[0.87 0.50 1.99 -5.51 1.06 0.29 0.22 -0.48 0.28 0.34]
[1.69 0.20 0.53 -0.20 0.73 0.57 0.22 -0.05 -0.21 -0.07]
[0.79 0.26 2.22 0.72 1.41 -1.37 -0.21 -0.21 0.65 -0.81]
:
[1.69 0.20 0.53 -0.20 0.73 0.57 0.22 -0.05 -0.21 -0.07]

[-0.40 0.74 -0.38 -1.27 -0.18 1.65]
[0.43 0.45 0.57 -3.12 2.96 3.50]
[0.37 -0.79 0.30 1.49 -0.07 -1.75]
[-0.73 2.63 0.65 -4.64 2.54 -0.60]
[1.64 -3.78 0.66 6.38 -0.94 -3.93]
[-0.25 -0.40 -0.11 2.80 -2.03 -4.54]
[-1.07 0.61 -0.96 1.99 -3.52 -3.17]
:
[0.43 0.45 0.57 -3.12 2.96 3.50]
[-0.73 2.63 0.65 -4.64 2.54 -0.60]
[-0.25 -0.40 -0.11 2.80 -2.03 -4.54]

[-2.23 0.38]
[-0.49 4.03]
[2.97 1.99]
[-4.91 -0.44]
[4.94 4.40]
[-3.81 -2.06]
[3.74 0.30]
[-0.72 -5.86]
[0.57 -4.49]
[6.82 6.54]
[-6.04 -1.16]
[5.54 -6.24]
:
[-0.49 4.03]
[-4.91 -0.44]
[-3.81 -2.06]
[-0.72 -5.86]
[6.82 6.54]
[5.54 -6.24]

[0.39 -1.44 5.76 -2.15]
[2.23 -0.04 2.52 0.28]
[0.45 -0.86 -0.67 1.08]
[-0.68 -0.15 -1.15 -0.24]
[1.14 -1.31 -0.07 0.76]
[-1.90 -0.71 1.63 -1.21]
[2.59 0.07 3.77 -0.40]
[6.28 0.83 -5.22 -1.54]
[2.64 -0.26 0.23 -1.38]
[1.20 0.00 -4.27 -1.51]
:
[2.23 -0.04 2.52 0.28]
[-0.68 -0.15 -1.15 -0.24]
[-1.90 -0.71 1.63 -1.21]
[6.28 0.83 -5.22 -1.54]
[1.20 0.00 -4.27 -1.51]

[1.89 -2.28 5.53 0.38 3.31 5.46 -2.31 0.44 3.95 4.10 -4.86 -0.56 2.03 -0.22]
[-2.07 -2.05 0.10 -0.92 1.62 -0.83 -1.49 0.82 -0.94 -3.15 5.15 -1.93 -2.94 -2.77]
[3.20 -4.65 0.12 -1.59 3.72 -0.46 0.92 5.70 0.84 -2.07 0.80 0.37 0.15 2.20]
[0.85 -4.75 -2.60 -3.72 0.68 5.46 2.36 1.82 0.95 -1.11 1.58 -2.18 -4.44 2.35]
[-0.79 0.17 -0.32 0.76 0.31 -2.20 0.91 -3.23 1.12 -0.11 1.36 -0.80 -1.67 3.29]
[4.30 -2.01 0.17 -0.60 3.27 2.40 0.59 2.89 -3.36 -0.14 -0.27 1.53 -2.53 -5.53]
:
[-2.07 -2.05 0.10 -0.92 1.62 -0.83 -1.49 0.82 -0.94 -3.15 5.15 -1.93 -2.94 -2.77]
[0.85 -4.75 -2.60 -3.72 0.68 5.46 2.36 1.82 0.95 -1.11 1.58 -2.18 -4.44 2.35]
[4.30 -2.01 0.17 -0.60 3.27 2.40 0.59 2.89 -3.36 -0.14 -0.27 1.53 -2.53 -5.53]

[0.41 -5.05 6.69 5.29 2.83]
[-1.26 -0.74 7.10 5.43 0.83]
[2.19 1.53 -4.15 -3.55 1.15]
:
[-1.26 -0.74 7.10 5.43 0.83]

[0.31 -0.24 0.62 -2.00 0.22 -1.66 -0.31]
[0.74 -0.72 1.28 -3.97 0.44 -4.38 -0.68]
[0.89 -1.03 1.57 -7.77 0.50 -7.19 -0.95]
[0.77 -1.04 1.61 -5.27 -0.30 -4.24 0.92]
[1.77 -1.30 7.09 -3.59 2.12 -2.36 -2.06]
[0.20 -0.13 0.60 -0.97 0.35 -1.33 -0.40]
[0.77 -1.00 1.59 -5.38 -0.25 -4.34 0.77]
[1.63 -1.35 6.63 -3.56 1.16 -2.05 -0.73]
[0.51 -0.32 1.32 -1.98 0.56 -1.92 -0.99]
[0.77 -0.68 2.11 -2.47 0.46 -1.06 -0.41]
[0.48 -0.40 0.83 -2.76 0.23 -2.14 -0.30]
[0.81 -0.94 2.46 -3.28 0.23 -1.22 0.53]
:
[0.74 -0.72 1.28 -3.97 0.44 -4.38 -0.68]
[0.77 -1.04 1.61 -5.27 -0.30 -4.24 0.92]
[0.20 -0.13 0.60 -0.97 0.35 -1.33 -0.40]
[1.63 -1.35 6.63 -3.56 1.16 -2.05 -0.73]
[0.77 -0.68 2.11 -2.47 0.46 -1.06 -0.41]
[0.81 -0.94 2.46 -3.28 0.23 -1.22 0.53]
---
[3.19 2.39]
[-7.24 1.92]
:
[2.39 -7.24]

[0.80 -0.67 3.02 -0.38]
[-1.67 2.43 -5.48 -3.80]
[0.16 3.14 -1.22 0.35]
:
[-0.38 -5.48 3.14]

[-3.46 -0.37 0.46 1.21 -2.19]
[-0.32 3.93 3.42 -1.05 1.39]
[4.43 2.31 1.99 2.07 3.06]
[6.73 5.60 4.30 0.35 5.72]
:
[-2.19 -1.05 1.99 5.60]

[-6.28 6.98 -4.66 0.25]
[-0.40 1.90 1.08 -2.88]
:
[0.25 1.08]

[4.68 1.00]
[1.88 0.62]
[3.16 -6.28]
:
[1.00 1.88]

[0.03 -0.92]
[1.56 3.81]
[0.12 1.94]
[-5.97 -5.51]
[3.60 4.28]
:
[-0.92 1.56]
